One vector is turned by the same rotation once a tick. Each row is the vector after some number of ticks, and that number follows the row.
The counts run from 0 to 511.
14,-21,-13,-16,0,19,14,-5,7,27,7,-15,-25,10,19,-5,-13,17,-2,23,-17,-15,-4,17,-16,-25,30,-15,-22,-1,-5,-31,12,-21
300
-27,23,3,-13,9,2,-27,-17,-13,12,25,1,-3,-8,-8,14,18,-17,26,14,-33,-9,18,7,-9,12,-13,27,2,18,12,-8,-1,-28
182
13,-4,1,0,35,19,19,7,34,22,-11,0,-27,32,16,-12,-7,-1,30,22,-17,11,6,-2,19,2,3,-1,15,-9,-6,-6,-21,-18
343
-19,14,18,-14,5,-3,19,3,-21,-10,9,3,4,19,-17,22,8,46,1,-9,-19,-8,14,-9,-28,-7,12,19,16,20,-6,16,23,-18
395
0,2,-28,-26,-8,-8,-43,26,-10,1,9,9,-8,-1,4,14,4,-3,-11,6,-12,5,-19,26,19,20,15,-13,-7,14,9,-26,-15,-22
123
-20,1,-5,8,23,13,-25,24,-16,11,17,-10,-23,20,8,2,18,-21,5,10,-16,-1,17,17,-2,13,2,12,-33,-11,6,-29,21,-21
474
5,6,-7,-23,-18,2,-3,6,-49,5,4,1,-24,-9,-24,30,26,2,8,-5,-19,13,-5,2,13,19,0,-9,10,-1,-10,8,-42,-7
491
-15,8,-10,-32,-3,-11,-28,21,4,22,21,-4,2,6,7,-4,-9,-19,-5,9,-18,-9,13,34,-22,1,17,25,-11,14,14,-26,-2,-23
82
-6,5,11,11,26,9,-15,-37,-25,11,28,-21,-8,8,12,11,12,-16,22,24,-15,-3,14,-5,6,-6,-1,2,-17,-5,9,2,0,-41
216
-31,12,15,0,16,-1,-17,-5,-51,21,18,9,19,13,-6,4,8,-4,10,-12,-10,0,14,-11,8,8,13,33,20,7,-6,14,-14,-31
251
-4,18,4,-24,-13,-5,21,3,11,-26,20,4,0,19,-7,20,0,25,-3,12,-27,-21,3,0,-17,-12,2,12,18,30,-2,17,22,-16
396
8,-5,-8,-24,-18,-2,11,-22,-13,8,27,-16,-11,-17,-14,10,-5,-3,-4,27,-38,-26,19,25,-17,-8,-6,10,3,24,5,15,2,-9
466
15,-10,15,2,15,4,-1,11,-31,16,-3,25,-17,31,1,-21,-8,-11,7,-14,-6,35,0,4,15,22,16,-4,24,-14,-25,-7,-29,-21
418
2,-17,-7,-1,15,10,-3,8,19,30,9,-9,-13,16,20,-36,-24,-12,0,25,-6,-6,-2,25,27,-22,15,-1,4,-6,-7,-20,5,-17
443
18,-4,-4,-9,-3,9,-4,-42,-20,-5,17,-15,-26,-8,-9,3,3,16,-4,11,-11,13,11,14,-8,-39,-6,-30,-9,17,0,26,2,-23
31
13,7,-13,-3,12,14,-3,-18,-3,-10,-9,-5,-43,0,-19,9,23,29,10,-2,6,20,-14,9,23,-38,-4,-28,-11,3,-1,6,-9,-17
130
29,6,10,0,-12,-11,-1,-27,-23,6,21,0,-10,10,9,-1,-1,-23,12,20,13,2,2,4,-9,-3,13,-4,7,-4,-1,21,-27,-51
316
-4,-11,0,-5,-2,17,-11,-3,-22,0,39,-17,-26,-2,-7,-4,31,-18,-13,14,-10,1,18,14,2,-22,-7,-10,-25,-27,4,19,23,-11
106
16,13,-2,-18,-12,-13,-13,-33,-10,8,22,10,-11,-7,-2,-7,-10,-12,15,10,-16,-2,17,16,-7,-4,-7,7,17,31,9,34,-22,-17
282
26,0,12,0,13,4,5,10,-7,27,-1,-4,-34,38,13,-4,13,-9,8,-2,2,12,24,8,-8,14,19,2,-13,-28,-6,13,-30,-34
275
-14,-1,-9,-12,1,7,-17,30,-2,25,12,15,6,2,3,-32,-24,-8,-5,10,-13,-18,3,29,17,-15,10,16,23,17,-14,-17,-10,-8
477
24,-9,-16,-14,18,0,-8,-4,19,11,0,-14,-40,6,-3,25,38,-7,9,17,-2,4,7,8,39,1,-9,-16,-13,-10,8,10,-22,-7
273
26,3,-10,-13,0,-10,4,-12,2,9,-11,10,-11,14,8,8,-16,6,11,13,-21,10,-6,7,-8,8,12,-14,22,23,-7,-14,-37,-34
58
-6,-5,19,2,41,2,1,-32,-20,4,11,-6,14,18,3,4,-4,13,13,-2,-24,7,17,-20,3,-7,16,3,14,11,-9,25,7,-42
285
4,-4,-5,-29,-6,10,11,-3,45,0,0,-14,-21,3,1,7,19,14,3,8,13,-14,3,20,-5,-50,16,-21,12,6,14,15,-18,-17
271
-21,-14,-7,-16,-5,19,-13,22,-34,11,16,0,-1,4,12,3,-11,-22,-10,17,-19,-6,-28,15,7,1,24,-12,6,-11,1,-39,-13,-23
192
-16,24,-5,-18,-9,6,12,12,-12,10,10,-8,-13,4,-9,31,5,10,27,16,-42,-24,-1,10,-27,5,3,29,-5,20,1,-27,5,-8
366
19,22,16,14,14,-2,-14,-26,-1,2,11,-4,-30,24,3,-1,12,-15,22,12,12,11,14,-1,-11,-18,-2,-1,-4,0,-3,21,-19,-51
315
-3,7,0,-13,-19,-8,16,35,-24,-11,30,16,-1,23,-15,9,5,19,-27,7,-13,-24,-15,12,17,-4,6,8,24,-2,-5,16,17,-13
362
21,5,15,9,-7,9,21,-18,-11,3,26,-8,-25,20,-3,1,11,-15,9,27,-3,-12,22,13,-33,-26,-4,3,-16,-6,0,23,4,-26
499
15,-7,11,-15,6,-4,3,17,4,28,16,7,-5,31,16,-6,0,-14,-10,7,9,-3,17,8,-9,10,26,-3,17,-35,1,16,-32,-35
276
11,-13,9,-22,14,-1,8,-12,4,-16,23,9,1,14,18,-3,-8,-8,-21,12,-11,16,-9,-10,5,-10,29,-34,32,-10,7,26,-11,-42
386
1,7,2,-16,17,6,-4,11,9,43,-13,5,-28,22,-3,-11,-7,14,13,-15,-18,19,36,17,-12,18,2,23,13,7,-18,-5,-35,-11
309
-3,2,-4,-17,10,-7,-19,-7,-5,-15,19,17,6,8,-10,-13,-17,28,-18,-8,-19,6,9,18,8,-11,0,-3,16,47,3,11,38,-23
254
-2,21,11,-19,-23,13,11,18,0,-8,20,13,-32,9,-27,7,20,-9,-1,0,-18,2,7,22,-17,-1,-16,16,34,-5,5,31,-10,3
138
